Small tables with named rows and columns. After each table, cells are looked up by row and column.

Bib
columns: Tez, Nikefug, Gav, Zarenif, Nif, Tad, Gim, Dosiv, Dor, Teme
Kovabi: [688, 20, 26, 752, 723, 20, 44, 53, 693, 13]
Fuv: [644, 57, 90, 643, 677, 92, 52, 69, 714, 128]
Gosubu: [688, 87, 31, 694, 700, 106, 35, 46, 694, 73]

Gav of Gosubu = 31
Tez of Kovabi = 688
Gav of Fuv = 90
Dor of Gosubu = 694
Zarenif of Gosubu = 694
Teme of Kovabi = 13
Tez of Fuv = 644
Gim of Gosubu = 35
Dor of Fuv = 714
Teme of Fuv = 128
Nikefug of Gosubu = 87
Nif of Fuv = 677
Tad of Fuv = 92
Gim of Fuv = 52
Dosiv of Gosubu = 46
Gav of Kovabi = 26
Dosiv of Fuv = 69
Zarenif of Kovabi = 752
Nif of Gosubu = 700

Nofera
         Nunotid  Sedobo  Roribif
Simi        7789   -9376    -7271
Tobuni     -7429    8713     8190
Zas         7258   -8962    -5472
Mazap       8003   -8509    -6590
Gitufaz    -7183    8971     6956
Lipup      -7172    9629     7454
Kelara      7290   -8870    -6946
Vip         8245   -8041    -7385
Zin         8076   -7425    -5650
Fuzuset    -8507    9444     5781
Bim         8109   -9723    -7061

What is the Sedobo of Mazap in Nofera?
-8509
What is the Nunotid of Zin in Nofera?
8076
What is the Roribif of Simi in Nofera?
-7271
What is the Nunotid of Simi in Nofera?
7789
What is the Sedobo of Tobuni in Nofera?
8713
What is the Roribif of Zin in Nofera?
-5650
What is the Nunotid of Mazap in Nofera?
8003
What is the Sedobo of Bim in Nofera?
-9723
What is the Roribif of Kelara in Nofera?
-6946
Row with the largest Roribif: Tobuni

Keti
columns: Kiga, Kegon, Pap, Zev, Vamopeb, Nus, Siz
Busomiz: [75, 219, 83, 137, 140, 114, 121]
Res: [50, 154, 100, 108, 199, 106, 148]
Famo: [82, 242, 102, 107, 120, 120, 200]
Gugak: [87, 243, 35, 92, 181, 67, 226]
Bibit: [74, 208, 83, 95, 160, 92, 177]

Pap of Bibit: 83
Siz of Busomiz: 121
Nus of Bibit: 92
Vamopeb of Famo: 120
Kiga of Bibit: 74
Vamopeb of Bibit: 160
Siz of Gugak: 226
Kegon of Gugak: 243
Kegon of Busomiz: 219
Zev of Bibit: 95
Kegon of Res: 154
Nus of Gugak: 67
Kiga of Famo: 82
Pap of Busomiz: 83
Pap of Res: 100
Zev of Busomiz: 137
Zev of Res: 108
Pap of Gugak: 35
Which row has the largest Vamopeb? Res

Ner:
cols = Linafa, Gez, Dek, Mot, Midezi
Lut: [43558, 41759, 43288, 41202, 58144]
Pazatim: [59679, 62933, 61768, 62275, 36862]
Dok: [65478, 70539, 68471, 69574, 28937]
Tupu: [54268, 55314, 54443, 55210, 44910]
Zofem: [22315, 12471, 16730, 11295, 86106]
Gofufi: [33092, 27093, 29733, 26335, 72189]
Lazav: [40397, 36823, 38188, 36430, 62960]
Sikifa: [33350, 27055, 29275, 26480, 72295]
Mos: [19154, 7535, 11630, 6523, 90922]
Tasot: [63601, 68001, 66148, 67175, 31597]
Zivi: [26407, 17272, 20177, 16588, 81672]
Pivos: [63323, 68012, 66592, 67008, 31508]
Sisabof: [43662, 41744, 43104, 41260, 58186]

What is the Linafa of Lut in Ner?
43558
What is the Midezi of Tasot in Ner?
31597
What is the Midezi of Zofem in Ner?
86106
What is the Gez of Sisabof in Ner?
41744
What is the Midezi of Sikifa in Ner?
72295
What is the Linafa of Mos in Ner?
19154
What is the Mot of Dok in Ner?
69574
What is the Dek of Tupu in Ner?
54443
What is the Midezi of Lazav in Ner?
62960
What is the Mot of Sikifa in Ner?
26480
What is the Mot of Zivi in Ner?
16588
What is the Midezi of Mos in Ner?
90922
What is the Midezi of Sisabof in Ner?
58186
What is the Gez of Zofem in Ner?
12471
What is the Midezi of Zivi in Ner?
81672
What is the Midezi of Lut in Ner?
58144
What is the Gez of Pazatim in Ner?
62933
What is the Dek of Tasot in Ner?
66148
What is the Linafa of Tasot in Ner?
63601
What is the Linafa of Sikifa in Ner?
33350
Which row has the largest Linafa? Dok

